50 stands for zero in the data rows.
How far apart are the two rows of each pair, measured in a hidden way? 0 means very close, and 20 very far. Two or three weighted sums of its numbers give each row a place; it is the straight-line distance between the places.
[39. 36. 50. 64. 70. 31. 45. 40. 53. 52. 49. 34. 55. 56. 38. 29.]
[55. 48. 43. 47. 56. 52. 54. 43. 58. 53. 56. 35. 65. 41. 44. 67.] -> 5
[58. 59. 36. 58. 35. 54. 43. 65. 47. 50. 47. 44. 39. 64. 61. 61.]
[46. 47. 55. 47. 61. 43. 56. 58. 48. 54. 36. 57. 71. 26. 47. 44.] -> 9
[57. 29. 52. 70. 31. 53. 75. 61. 43. 40. 65. 48. 56. 36. 68. 43.]
[32. 51. 44. 65. 32. 68. 44. 63. 68. 64. 38. 60. 38. 69. 54. 60.] -> 11
[53. 47. 71. 57. 33. 61. 52. 31. 46. 48. 66. 47. 52. 58. 38. 47.]
[49. 48. 57. 51. 45. 52. 45. 38. 55. 58. 46. 52. 32. 59. 44. 48.] -> 12
[53. 56. 33. 36. 48. 61. 52. 45. 54. 59. 47. 45. 47. 51. 44. 56.]
[48. 51. 41. 51. 45. 60. 59. 41. 53. 57. 57. 37. 52. 36. 41. 59.] -> 2
[53. 54. 40. 54. 40. 51. 54. 48. 45. 38. 53. 50. 30. 60. 53. 45.]
[44. 50. 36. 47. 52. 55. 53. 51. 55. 69. 56. 48. 47. 49. 47. 59.] -> 7
[65. 46. 58. 36. 51. 43. 41. 34. 49. 46. 31. 70. 55. 51. 45. 45.]
[36. 51. 52. 55. 46. 48. 35. 59. 52. 52. 36. 42. 34. 67. 69. 61.] -> 11
[30. 44. 56. 68. 36. 68. 43. 62. 61. 63. 51. 56. 34. 58. 53. 69.]
[67. 34. 37. 67. 24. 60. 66. 62. 46. 41. 63. 52. 57. 40. 53. 42.] -> 7
[48. 45. 30. 49. 48. 53. 46. 69. 49. 65. 57. 45. 52. 47. 49. 66.]
[57. 37. 47. 46. 47. 54. 51. 60. 43. 46. 65. 48. 52. 42. 49. 66.] -> 4
[47. 40. 59. 60. 65. 44. 39. 43. 59. 30. 45. 38. 44. 45. 39. 37.]
[41. 67. 66. 44. 45. 58. 43. 40. 50. 61. 65. 51. 44. 60. 43. 44.] -> 7
[68. 34. 45. 64. 30. 57. 59. 56. 46. 41. 63. 66. 57. 49. 56. 39.]
[37. 47. 46. 50. 60. 53. 48. 61. 48. 61. 45. 64. 55. 41. 46. 53.] -> 15
[61. 47. 35. 62. 37. 57. 64. 52. 53. 56. 58. 49. 59. 36. 59. 41.]
[65. 45. 67. 45. 61. 32. 34. 21. 56. 50. 35. 54. 49. 67. 58. 51.] -> 4
[44. 50. 39. 43. 48. 49. 53. 58. 49. 58. 35. 66. 58. 41. 42. 39.]
[24. 55. 60. 40. 70. 38. 59. 58. 55. 57. 41. 60. 58. 40. 55. 33.] -> 2
[45. 39. 52. 54. 64. 37. 45. 41. 62. 49. 58. 41. 61. 54. 50. 46.]
[63. 47. 59. 50. 58. 45. 37. 22. 61. 59. 35. 57. 48. 65. 55. 60.] -> 13
[24. 46. 47. 66. 43. 57. 37. 54. 67. 63. 35. 37. 36. 58. 62. 66.]
[42. 37. 38. 58. 55. 58. 49. 56. 49. 62. 60. 48. 54. 40. 47. 74.] -> 11
[44. 47. 39. 50. 51. 50. 48. 56. 51. 60. 55. 47. 53. 51. 50. 59.]
[49. 45. 49. 50. 35. 66. 61. 47. 43. 47. 60. 39. 44. 37. 39. 62.] -> 4
[67. 34. 65. 56. 58. 40. 34. 17. 62. 58. 31. 57. 37. 66. 57. 61.]
[52. 36. 60. 47. 49. 41. 41. 40. 50. 58. 45. 57. 54. 43. 31. 48.] -> 9
[61. 55. 49. 40. 51. 54. 59. 44. 48. 41. 55. 40. 56. 46. 51. 56.]
[47. 38. 61. 56. 62. 41. 52. 39. 61. 46. 52. 35. 56. 40. 51. 53.] -> 5
[41. 58. 45. 55. 42. 52. 50. 55. 57. 57. 41. 52. 32. 64. 55. 52.]
[51. 58. 59. 45. 54. 51. 63. 59. 33. 47. 45. 54. 59. 33. 56. 51.] -> 7
[48. 47. 38. 66. 43. 66. 55. 48. 70. 56. 35. 76. 58. 58. 55. 43.]
[62. 54. 75. 45. 37. 57. 44. 51. 31. 44. 79. 60. 35. 65. 40. 52.] -> 8
[58. 54. 41. 59. 35. 51. 50. 60. 56. 45. 50. 43. 43. 60. 52. 61.]
[46. 50. 39. 42. 52. 48. 50. 51. 57. 62. 50. 46. 50. 48. 51. 55.] -> 13
[51. 32. 59. 65. 56. 32. 43. 49. 47. 44. 53. 29. 47. 51. 38. 39.]
[23. 51. 47. 67. 58. 68. 46. 42. 83. 78. 31. 56. 46. 62. 52. 67.] -> 10
[53. 50. 60. 47. 42. 50. 44. 47. 57. 54. 43. 58. 37. 73. 50. 44.]
[44. 42. 36. 46. 65. 52. 48. 53. 50. 66. 57. 47. 55. 47. 49. 67.] -> 16
[50. 63. 58. 33. 47. 44. 49. 63. 37. 45. 37. 70. 58. 43. 47. 36.]
[54. 50. 27. 50. 46. 57. 52. 53. 57. 61. 53. 42. 49. 46. 47. 64.] -> 4
[71. 53. 51. 52. 43. 49. 48. 61. 44. 34. 58. 55. 59. 51. 48. 46.]
[57. 63. 58. 44. 45. 53. 63. 62. 18. 41. 54. 57. 57. 28. 49. 49.] -> 14
[40. 52. 41. 68. 48. 69. 52. 45. 68. 59. 40. 55. 48. 55. 49. 66.]
[54. 59. 45. 43. 53. 50. 58. 44. 46. 31. 56. 58. 50. 56. 61. 42.] -> 8
[65. 64. 56. 51. 52. 56. 62. 56. 25. 33. 49. 43. 70. 29. 55. 58.]
[68. 36. 70. 54. 53. 38. 33. 31. 51. 50. 49. 52. 43. 58. 53. 65.] -> 6
[53. 45. 32. 62. 34. 58. 56. 57. 58. 43. 52. 56. 60. 44. 49. 45.]
[42. 77. 69. 42. 56. 54. 59. 41. 38. 40. 53. 42. 54. 40. 61. 49.] -> 7
[50. 65. 49. 54. 53. 57. 58. 48. 42. 54. 37. 55. 66. 34. 51. 50.]
[39. 37. 46. 48. 69. 54. 53. 56. 50. 61. 53. 58. 51. 44. 52. 71.] -> 4
[52. 54. 32. 41. 52. 52. 48. 51. 56. 64. 49. 55. 51. 53. 49. 53.]
[53. 71. 49. 45. 58. 53. 60. 51. 41. 53. 36. 58. 65. 35. 53. 49.] -> 6
[62. 49. 40. 59. 48. 51. 39. 51. 59. 46. 54. 48. 59. 41. 41. 48.]
[72. 47. 67. 45. 43. 44. 33. 23. 46. 45. 49. 58. 54. 55. 45. 54.] -> 7
[45. 44. 41. 40. 55. 49. 48. 67. 52. 64. 52. 60. 45. 54. 55. 57.]
[62. 65. 61. 34. 60. 39. 60. 60. 28. 34. 38. 70. 67. 48. 66. 35.] -> 3
[44. 78. 59. 39. 59. 48. 55. 41. 52. 47. 44. 37. 57. 43. 60. 48.]
[58. 31. 40. 65. 38. 54. 64. 51. 52. 47. 53. 56. 60. 36. 58. 40.] -> 12
[47. 38. 62. 62. 64. 45. 41. 44. 50. 34. 50. 36. 30. 44. 30. 43.]
[34. 47. 46. 70. 33. 69. 43. 59. 65. 64. 47. 52. 44. 65. 53. 67.] -> 13
[41. 47. 39. 40. 69. 46. 50. 53. 50. 63. 48. 57. 55. 50. 55. 58.]
[54. 66. 54. 40. 51. 49. 60. 60. 32. 53. 44. 60. 58. 35. 52. 43.] -> 5
[55. 47. 41. 40. 38. 59. 58. 57. 36. 48. 62. 47. 44. 44. 41. 60.]
[47. 58. 47. 35. 53. 51. 63. 43. 57. 53. 45. 53. 46. 56. 50. 49.] -> 5
[61. 34. 61. 74. 52. 38. 35. 47. 44. 24. 53. 28. 38. 45. 28. 42.]
[44. 68. 63. 44. 45. 52. 54. 43. 46. 50. 53. 46. 40. 46. 51. 42.] -> 5
[23. 52. 37. 66. 46. 55. 36. 49. 76. 81. 32. 29. 36. 64. 61. 69.]
[31. 48. 41. 57. 44. 51. 30. 64. 66. 74. 37. 41. 34. 68. 63. 64.] -> 1
[57. 45. 42. 55. 44. 38. 44. 55. 48. 49. 63. 38. 53. 58. 40. 39.]
[48. 49. 39. 61. 29. 55. 35. 74. 55. 57. 51. 43. 40. 64. 57. 66.] -> 4
[58. 62. 61. 37. 48. 45. 57. 60. 29. 36. 45. 63. 58. 38. 50. 44.]
[55. 68. 55. 33. 52. 43. 56. 62. 35. 44. 36. 66. 60. 44. 55. 40.] -> 1
[73. 43. 39. 53. 33. 48. 69. 63. 43. 44. 62. 52. 57. 36. 62. 34.]
[34. 37. 51. 68. 56. 38. 53. 51. 52. 51. 54. 23. 47. 53. 39. 37.] -> 8
[60. 66. 48. 34. 53. 44. 55. 63. 34. 47. 38. 63. 61. 39. 51. 38.]
[53. 48. 49. 63. 64. 33. 23. 41. 48. 45. 41. 30. 36. 55. 23. 29.] -> 7
[66. 31. 70. 58. 55. 34. 42. 47. 48. 39. 58. 44. 54. 55. 45. 49.]
[64. 42. 54. 55. 42. 51. 41. 51. 48. 37. 60. 41. 49. 48. 50. 53.] -> 13
[74. 48. 41. 41. 52. 47. 54. 56. 38. 31. 62. 46. 61. 50. 51. 62.]
[40. 37. 59. 61. 52. 64. 35. 33. 65. 64. 41. 48. 38. 55. 44. 61.] -> 9
[51. 42. 62. 61. 60. 39. 39. 38. 49. 36. 43. 37. 27. 55. 38. 38.]
[26. 45. 41. 70. 30. 66. 38. 62. 68. 66. 41. 40. 39. 60. 57. 64.] -> 15
[28. 49. 45. 62. 39. 57. 39. 59. 57. 65. 39. 35. 31. 63. 64. 66.]
[59. 60. 50. 50. 41. 58. 59. 46. 42. 39. 61. 32. 57. 48. 52. 60.] -> 12
[54. 34. 61. 72. 64. 33. 24. 39. 44. 32. 50. 25. 37. 50. 26. 38.]
[50. 46. 47. 47. 62. 50. 56. 45. 61. 49. 49. 43. 58. 44. 55. 63.] -> 6
[55. 47. 62. 52. 50. 50. 45. 39. 59. 56. 51. 52. 38. 58. 41. 55.]
[58. 36. 63. 58. 48. 40. 46. 57. 58. 40. 62. 41. 59. 49. 55. 56.] -> 14
[49. 32. 55. 63. 59. 44. 41. 37. 57. 59. 69. 36. 62. 41. 35. 56.]
[59. 38. 42. 64. 35. 53. 68. 52. 51. 48. 58. 54. 59. 43. 63. 39.] -> 10
[57. 46. 49. 48. 37. 54. 44. 49. 43. 53. 48. 62. 55. 34. 29. 50.]
[40. 26. 49. 74. 57. 43. 47. 47. 54. 48. 60. 24. 54. 43. 33. 46.] -> 17
[29. 41. 47. 73. 37. 66. 37. 57. 71. 62. 41. 41. 43. 59. 59. 70.]
[47. 55. 70. 44. 51. 44. 54. 45. 42. 37. 55. 42. 47. 41. 57. 44.] -> 8
[55. 42. 50. 44. 39. 48. 57. 39. 45. 41. 73. 50. 37. 51. 66. 41.]
[47. 43. 41. 41. 52. 49. 56. 67. 39. 54. 59. 55. 44. 44. 53. 65.] -> 10
[51. 56. 58. 50. 58. 45. 50. 37. 58. 35. 37. 44. 54. 46. 53. 47.]
[64. 45. 29. 68. 30. 62. 57. 56. 52. 36. 57. 52. 64. 41. 49. 49.] -> 3
[49. 29. 33. 59. 44. 48. 67. 42. 65. 66. 57. 59. 56. 42. 59. 36.]
[30. 45. 54. 40. 56. 31. 51. 56. 54. 56. 68. 56. 38. 58. 75. 43.] -> 7
[47. 56. 40. 66. 38. 68. 56. 53. 65. 58. 46. 63. 50. 57. 43. 61.]
[46. 52. 45. 54. 56. 55. 43. 55. 54. 56. 47. 54. 60. 41. 44. 52.] -> 19
[33. 72. 66. 41. 41. 64. 37. 38. 46. 68. 63. 50. 35. 71. 48. 44.]
[57. 58. 41. 41. 44. 47. 59. 48. 53. 42. 68. 52. 45. 49. 53. 43.] -> 8
[48. 80. 72. 41. 52. 62. 45. 33. 40. 55. 73. 43. 47. 65. 53. 49.]
[47. 35. 32. 62. 36. 56. 73. 40. 55. 61. 63. 47. 52. 44. 60. 43.] -> 13
[52. 64. 59. 33. 53. 46. 45. 54. 42. 49. 34. 76. 56. 47. 45. 39.]
[38. 57. 51. 60. 45. 59. 48. 59. 72. 61. 33. 72. 48. 74. 55. 56.] -> 19
[40. 48. 39. 62. 28. 53. 40. 70. 59. 62. 45. 38. 32. 62. 60. 63.]
[49. 46. 43. 38. 57. 48. 52. 53. 48. 53. 49. 55. 47. 60. 58. 55.] -> 6
[48. 48. 46. 69. 42. 64. 53. 52. 63. 41. 43. 50. 52. 60. 64. 52.]
[65. 59. 45. 61. 39. 52. 47. 52. 46. 30. 42. 50. 49. 57. 49. 51.] -> 10
[43. 47. 46. 46. 48. 45. 43. 77. 43. 56. 50. 63. 55. 45. 48. 47.]
[54. 43. 42. 38. 57. 45. 51. 60. 45. 53. 57. 58. 48. 52. 52. 57.] -> 6
[37. 43. 56. 44. 56. 47. 57. 62. 52. 55. 34. 71. 57. 37. 44. 43.]
[47. 42. 66. 42. 68. 38. 38. 47. 58. 29. 36. 49. 36. 54. 47. 29.] -> 13
[28. 66. 80. 44. 57. 54. 44. 31. 49. 60. 58. 53. 37. 68. 48. 47.]
[54. 43. 46. 44. 44. 44. 61. 32. 49. 49. 75. 43. 40. 47. 67. 40.] -> 10
[58. 49. 47. 49. 44. 58. 63. 43. 52. 44. 53. 43. 51. 47. 47. 58.]
[38. 44. 38. 47. 61. 49. 56. 57. 50. 74. 62. 49. 50. 45. 47. 65.] -> 11
[55. 44. 43. 51. 57. 52. 50. 49. 44. 44. 60. 40. 63. 50. 54. 65.]
[62. 48. 41. 45. 45. 55. 56. 55. 36. 45. 68. 41. 52. 40. 44. 64.] -> 7
[58. 44. 52. 54. 45. 44. 43. 57. 49. 31. 54. 38. 44. 49. 43. 43.]
[66. 56. 42. 48. 36. 55. 63. 50. 46. 39. 60. 27. 61. 39. 42. 59.] -> 7
[40. 72. 53. 38. 58. 48. 54. 39. 57. 50. 27. 48. 50. 54. 58. 39.]
[49. 59. 59. 47. 56. 50. 55. 51. 40. 43. 41. 60. 65. 37. 48. 49.] -> 7
[69. 59. 39. 61. 37. 57. 48. 52. 46. 35. 50. 53. 47. 58. 47. 60.]
[35. 82. 78. 41. 52. 56. 47. 32. 44. 60. 69. 49. 39. 72. 58. 41.] -> 8
[42. 53. 38. 62. 45. 65. 63. 49. 59. 56. 47. 66. 53. 54. 46. 44.]
[32. 44. 35. 45. 74. 47. 47. 49. 62. 73. 44. 51. 58. 50. 52. 64.] -> 15
[41. 40. 41. 46. 71. 51. 54. 53. 48. 66. 63. 48. 55. 36. 45. 73.]
[37. 43. 34. 49. 65. 53. 48. 46. 63. 73. 47. 50. 51. 44. 44. 64.] -> 4
[38. 54. 31. 62. 56. 64. 56. 41. 76. 61. 39. 53. 58. 43. 48. 52.]
[61. 56. 39. 36. 46. 55. 59. 60. 49. 53. 55. 42. 54. 45. 49. 63.] -> 12
[62. 42. 59. 65. 44. 42. 42. 51. 35. 22. 56. 28. 35. 45. 34. 43.]
[62. 67. 55. 34. 53. 45. 62. 64. 32. 41. 38. 60. 60. 42. 63. 43.] -> 6
[43. 40. 38. 55. 45. 57. 61. 31. 65. 66. 58. 54. 42. 54. 63. 41.]
[55. 51. 50. 52. 55. 51. 37. 44. 52. 36. 44. 39. 44. 52. 38. 37.] -> 11
[68. 52. 63. 48. 30. 58. 47. 37. 38. 40. 65. 52. 50. 63. 43. 41.]
[53. 38. 54. 57. 51. 35. 44. 53. 49. 41. 66. 36. 59. 51. 40. 45.] -> 5
[44. 48. 46. 40. 52. 52. 54. 55. 45. 60. 58. 56. 41. 48. 48. 56.]
[40. 72. 58. 42. 47. 52. 57. 46. 51. 46. 44. 41. 49. 42. 56. 48.] -> 10
[45. 41. 49. 45. 55. 57. 58. 50. 44. 53. 62. 52. 44. 45. 45. 65.]
[58. 38. 40. 56. 35. 52. 68. 58. 47. 51. 55. 53. 52. 45. 66. 34.] -> 13
[45. 56. 63. 46. 56. 51. 46. 37. 57. 58. 59. 53. 52. 59. 49. 43.]
[52. 46. 59. 60. 65. 30. 27. 42. 50. 36. 37. 35. 33. 62. 34. 30.] -> 4
[55. 51. 43. 36. 43. 52. 56. 62. 40. 53. 60. 54. 43. 49. 48. 54.]
[44. 62. 57. 50. 49. 52. 54. 37. 51. 45. 45. 46. 45. 46. 50. 44.] -> 7
[48. 43. 66. 59. 72. 19. 27. 42. 55. 35. 35. 31. 36. 67. 40. 22.]
[54. 50. 53. 34. 43. 50. 62. 62. 42. 46. 58. 47. 48. 48. 53. 56.] -> 8
[49. 53. 39. 70. 35. 66. 50. 55. 62. 45. 45. 56. 55. 60. 56. 48.]
[43. 59. 43. 50. 51. 45. 50. 31. 37. 37. 46. 52. 29. 71. 54. 40.] -> 14
[35. 41. 47. 45. 60. 44. 46. 76. 42. 59. 45. 66. 58. 38. 52. 48.]
[44. 46. 49. 60. 55. 47. 47. 33. 61. 53. 38. 36. 32. 52. 41. 48.] -> 10
[55. 44. 25. 48. 52. 54. 43. 59. 48. 61. 55. 47. 59. 46. 45. 65.]
[43. 36. 56. 44. 49. 36. 59. 45. 59. 54. 70. 43. 42. 47. 76. 46.] -> 8
[36. 76. 68. 38. 55. 59. 45. 26. 53. 68. 59. 54. 42. 67. 48. 43.]
[51. 42. 44. 40. 59. 43. 44. 63. 41. 50. 55. 61. 54. 56. 57. 56.] -> 8
[42. 47. 43. 41. 62. 48. 56. 48. 62. 63. 46. 51. 51. 51. 53. 59.]
[45. 41. 43. 46. 58. 49. 44. 58. 51. 57. 56. 54. 56. 47. 52. 62.] -> 7
[53. 55. 54. 40. 55. 45. 46. 41. 56. 49. 44. 55. 55. 58. 45. 36.]
[24. 46. 52. 58. 55. 56. 38. 53. 83. 68. 27. 54. 37. 69. 68. 60.] -> 7
[46. 47. 41. 50. 58. 49. 44. 64. 45. 56. 59. 54. 60. 46. 54. 65.]
[52. 88. 74. 38. 57. 41. 61. 42. 29. 25. 59. 36. 64. 48. 73. 41.] -> 7
[39. 40. 51. 65. 61. 31. 48. 43. 48. 51. 51. 35. 51. 63. 37. 29.]
[51. 44. 52. 53. 58. 50. 47. 53. 56. 49. 53. 51. 56. 46. 52. 55.] -> 11
[68. 64. 48. 51. 41. 49. 58. 66. 30. 37. 49. 48. 72. 34. 52. 51.]
[54. 44. 64. 43. 55. 36. 46. 47. 51. 46. 55. 46. 49. 56. 53. 44.] -> 6
[62. 50. 38. 38. 43. 52. 53. 57. 46. 49. 54. 53. 46. 58. 52. 51.]
[50. 41. 54. 67. 55. 46. 40. 35. 48. 45. 55. 27. 36. 42. 33. 51.] -> 9
[58. 51. 36. 37. 46. 52. 49. 61. 46. 54. 54. 53. 50. 49. 48. 57.]
[58. 51. 36. 55. 35. 63. 64. 41. 58. 55. 53. 65. 39. 63. 63. 38.] -> 10
[44. 53. 48. 45. 56. 45. 59. 51. 54. 48. 48. 54. 53. 45. 54. 40.]
[43. 55. 49. 41. 56. 46. 58. 46. 48. 32. 52. 63. 38. 65. 65. 40.] -> 6
[31. 50. 50. 68. 45. 64. 37. 46. 73. 64. 33. 53. 47. 71. 62. 60.]
[53. 60. 57. 37. 51. 39. 55. 63. 41. 45. 36. 69. 59. 45. 55. 33.] -> 9
[36. 44. 49. 73. 35. 67. 47. 62. 66. 57. 47. 55. 47. 66. 60. 60.]
[41. 43. 47. 59. 35. 57. 43. 68. 47. 46. 53. 41. 38. 57. 62. 61.] -> 10
[56. 56. 56. 31. 38. 57. 58. 45. 34. 46. 61. 43. 51. 44. 34. 48.]
[54. 44. 41. 48. 44. 53. 44. 61. 49. 53. 63. 50. 55. 42. 45. 60.] -> 8
[68. 43. 44. 59. 29. 58. 47. 60. 45. 42. 64. 49. 45. 45. 41. 50.]
[37. 44. 78. 47. 56. 53. 38. 32. 57. 57. 55. 47. 38. 63. 47. 52.] -> 6
[41. 52. 44. 39. 63. 50. 59. 41. 59. 59. 43. 43. 58. 49. 50. 59.]
[44. 47. 50. 40. 41. 35. 56. 45. 54. 65. 79. 49. 34. 52. 71. 35.] -> 7
[73. 53. 56. 47. 42. 46. 46. 57. 45. 32. 54. 52. 50. 57. 58. 39.]
[57. 52. 52. 49. 55. 52. 56. 54. 38. 45. 39. 64. 71. 32. 47. 48.] -> 11
[47. 38. 45. 52. 51. 51. 52. 64. 35. 52. 70. 50. 54. 43. 50. 67.]
[63. 44. 54. 49. 41. 51. 45. 45. 47. 44. 40. 61. 56. 40. 39. 54.] -> 6
[85. 48. 55. 43. 47. 48. 34. 26. 46. 49. 55. 61. 57. 49. 37. 60.]
[54. 56. 55. 36. 57. 49. 60. 39. 46. 45. 51. 49. 54. 42. 46. 47.] -> 7
[37. 73. 66. 44. 55. 53. 62. 41. 50. 47. 48. 42. 51. 39. 54. 50.]
[44. 64. 58. 43. 57. 49. 53. 40. 56. 47. 38. 51. 46. 58. 60. 42.] -> 3
[30. 48. 54. 67. 46. 65. 40. 55. 67. 62. 44. 57. 49. 62. 53. 65.]
[51. 44. 27. 44. 65. 56. 50. 51. 53. 68. 51. 50. 55. 47. 46. 69.] -> 8
[48. 45. 54. 52. 65. 35. 29. 42. 57. 38. 45. 38. 44. 53. 34. 26.]
[41. 53. 39. 86. 17. 84. 50. 63. 62. 55. 53. 40. 44. 55. 52. 71.] -> 19
[52. 62. 54. 45. 59. 49. 59. 53. 40. 46. 32. 59. 66. 41. 60. 46.]
[56. 60. 58. 44. 54. 48. 57. 64. 33. 42. 47. 54. 67. 34. 57. 49.] -> 2
[57. 50. 56. 49. 47. 53. 32. 39. 56. 52. 51. 52. 52. 64. 41. 48.]
[53. 45. 59. 53. 50. 48. 57. 63. 35. 39. 47. 57. 73. 22. 39. 49.] -> 9
[43. 45. 60. 56. 63. 42. 44. 37. 60. 42. 39. 35. 35. 51. 42. 39.]
[50. 56. 39. 71. 38. 65. 54. 52. 59. 44. 42. 47. 47. 54. 52. 67.] -> 10
[49. 65. 60. 46. 44. 57. 49. 36. 48. 52. 62. 42. 46. 61. 51. 45.]
[51. 65. 41. 43. 53. 53. 64. 36. 59. 65. 54. 38. 57. 49. 39. 50.] -> 6
[54. 67. 55. 38. 53. 44. 60. 61. 34. 47. 38. 67. 59. 42. 57. 38.]
[52. 42. 33. 46. 60. 45. 46. 61. 44. 59. 61. 48. 64. 46. 51. 62.] -> 10
[55. 62. 57. 53. 47. 46. 47. 46. 53. 37. 44. 41. 57. 54. 48. 45.]
[36. 40. 49. 50. 47. 44. 53. 42. 56. 61. 74. 44. 41. 46. 70. 48.] -> 14
[66. 41. 65. 59. 52. 28. 32. 56. 33. 22. 53. 38. 27. 59. 33. 30.]
[54. 55. 51. 31. 52. 58. 62. 42. 56. 46. 40. 33. 54. 44. 50. 60.] -> 15
[41. 47. 58. 73. 41. 70. 53. 53. 58. 46. 46. 63. 50. 67. 55. 65.]
[35. 45. 42. 62. 50. 59. 57. 49. 70. 54. 42. 62. 52. 49. 54. 44.] -> 15
[52. 28. 65. 60. 56. 42. 47. 48. 56. 48. 60. 39. 55. 43. 45. 55.]
[47. 46. 39. 39. 58. 48. 49. 49. 53. 61. 52. 46. 50. 49. 48. 55.] -> 10
[49. 59. 71. 43. 49. 45. 44. 46. 44. 50. 41. 64. 65. 42. 41. 46.]
[63. 36. 71. 58. 67. 27. 30. 46. 30. 23. 55. 38. 30. 59. 33. 30.] -> 4
[56. 51. 43. 49. 53. 42. 47. 43. 58. 58. 54. 40. 57. 44. 43. 46.]
[55. 49. 46. 47. 37. 66. 60. 42. 48. 49. 58. 37. 48. 40. 41. 66.] -> 6
[25. 48. 56. 60. 45. 62. 38. 59. 73. 64. 28. 65. 38. 78. 66. 59.]
[57. 42. 61. 61. 62. 35. 38. 40. 42. 29. 50. 29. 35. 50. 31. 33.] -> 10
[52. 84. 70. 40. 46. 54. 51. 39. 33. 49. 73. 41. 57. 47. 52. 43.]
[40. 52. 43. 56. 62. 48. 34. 32. 76. 60. 30. 38. 41. 47. 38. 40.] -> 9
[46. 46. 48. 49. 55. 54. 41. 30. 63. 63. 42. 49. 43. 51. 45. 47.]
[48. 49. 51. 44. 49. 49. 51. 48. 46. 46. 39. 69. 52. 43. 40. 35.] -> 7
[37. 68. 69. 38. 52. 54. 41. 36. 48. 60. 59. 53. 40. 68. 44. 45.]
[44. 56. 39. 54. 53. 49. 36. 50. 65. 57. 27. 49. 40. 71. 68. 56.] -> 9
[42. 44. 32. 44. 68. 49. 44. 55. 52. 68. 51. 53. 57. 44. 49. 65.]
[38. 45. 49. 63. 54. 47. 35. 55. 65. 60. 43. 31. 42. 60. 67. 69.] -> 14
[56. 62. 58. 41. 50. 46. 59. 68. 31. 47. 47. 61. 60. 35. 54. 43.]
[57. 51. 30. 46. 59. 45. 46. 57. 48. 56. 53. 46. 65. 54. 55. 63.] -> 8
[43. 40. 49. 58. 62. 42. 46. 37. 62. 56. 58. 32. 57. 53. 45. 50.]
[47. 51. 44. 64. 40. 57. 48. 61. 58. 47. 52. 51. 50. 55. 54. 57.] -> 9
[56. 35. 66. 65. 61. 32. 34. 43. 40. 34. 53. 32. 25. 55. 30. 33.]
[57. 40. 65. 55. 64. 22. 28. 46. 45. 19. 32. 35. 30. 66. 42. 22.] -> 9
[59. 69. 50. 40. 46. 52. 65. 65. 25. 53. 49. 57. 58. 35. 50. 44.]
[29. 46. 39. 41. 68. 49. 50. 50. 64. 73. 38. 54. 46. 56. 56. 58.] -> 9
[57. 48. 57. 44. 52. 48. 57. 59. 41. 41. 38. 61. 57. 32. 48. 48.]
[53. 36. 34. 68. 29. 63. 64. 54. 59. 55. 57. 50. 55. 36. 52. 47.] -> 8
[57. 40. 45. 51. 36. 49. 63. 44. 45. 38. 64. 55. 49. 57. 68. 36.]
[40. 55. 60. 53. 72. 52. 59. 40. 49. 53. 34. 50. 68. 26. 53. 56.] -> 14
[35. 54. 55. 61. 43. 65. 47. 61. 65. 61. 41. 68. 45. 71. 56. 61.]
[50. 52. 36. 76. 39. 67. 53. 49. 70. 55. 44. 56. 62. 53. 44. 57.] -> 6
[62. 49. 50. 60. 50. 41. 34. 48. 45. 35. 49. 41. 39. 52. 33. 36.]
[45. 38. 44. 45. 69. 43. 47. 55. 47. 52. 55. 56. 64. 45. 54. 62.] -> 7
[62. 64. 60. 44. 52. 44. 57. 63. 28. 36. 47. 55. 70. 38. 61. 43.]
[53. 56. 54. 37. 58. 48. 44. 45. 46. 50. 38. 66. 62. 42. 40. 43.] -> 10
[58. 57. 48. 45. 40. 40. 49. 65. 50. 41. 34. 58. 34. 75. 66. 45.]
[59. 44. 44. 54. 46. 59. 60. 48. 49. 42. 55. 39. 54. 48. 45. 63.] -> 6
[38. 53. 44. 72. 47. 65. 60. 46. 69. 51. 39. 61. 56. 55. 52. 50.]
[51. 50. 37. 40. 51. 52. 56. 61. 53. 60. 50. 50. 46. 51. 51. 58.] -> 6
[50. 45. 48. 56. 59. 61. 63. 34. 52. 43. 44. 41. 52. 44. 41. 66.]
[49. 46. 44. 42. 50. 53. 55. 53. 51. 58. 56. 48. 43. 46. 50. 58.] -> 7
